In the rows, 128 means zero.
The rows below fall into families. The same turns and mirrors carry the whole set onto itself and the rows of a family onto each other. For each named row, which other rows are in its family? Write them in the order they are listed.
These 32 rows form 4 families of 8 rows each.
J_761: [133 113 141 114 102 138 119 136 150]
J_997: [155 115 144 122 126 142 143  97 147]
J_236: [165 102 130 116 110 140 111 102 165]
J_186: [138 135 119  98 114 133 120 102 151]
J_984: [171 124 108 127 111 134 139  93 148]
J_132: [145 114 146 124 122 140 149 104 150]
J_811: [140 138 115 124 107 131 148 127 138]
J_812: [137 142 115 125 109 134 145 120 138]
J_241: [138 129 128 100 109 139 112 100 155]
J_951: [159 124 103 118  91 132 110 125 147]
J_740: [135 132 119 103 116 134 118  98 153]
J_137: [167 131 102 126 110 140 130  95 148]
J_73: [143 114 145 120 125 145 146 106 150]
J_695: [169 105 130 139  97 138 140 131 144]
J_653: [141 113 150 116 105 135 127 136 151]
J_266: [167 112 125 141  99 136 142 134 147]
J_126: [141 138 120 125 104 134 147 128 133]
J_141: [163 126 105 121  89 128 112 124 148]
J_213: [138 128 126 100 115 137 116  96 151]
J_774: [138 113 140 114 105 136 114 138 148]
J_54: [154 127 108 114  88 132 110 127 150]
J_257: [135 144 123 124 112 131 144 120 140]
J_511: [173 100 130 117 104 144 113 112 159]
J_755: [168 128 110 127 109 138 143  92 150]
J_508: [164  99 134 117 107 141 110 103 160]
J_945: [172 124 104 124 109 139 134  95 150]
J_497: [134 116 147 117 105 135 124 135 147]
J_592: [170 114 124 141 107 136 145 132 144]
J_992: [168  97 135 116 105 139 112 110 160]
J_566: [168 106 132 143 101 141 138 128 147]
J_917: [153 129 108 119  90 134 113 134 152]
J_379: [151 113 142 127 126 141 148 102 148]

The rest of the family of J_566: J_236, J_186, J_73, J_126, J_141, J_774, J_755
The rest of the family of J_917: J_997, J_241, J_137, J_653, J_257, J_511, J_592
The rest of the family of J_812: J_266, J_213, J_54, J_945, J_497, J_992, J_379
The rest of the family of J_508: J_761, J_984, J_132, J_811, J_951, J_740, J_695

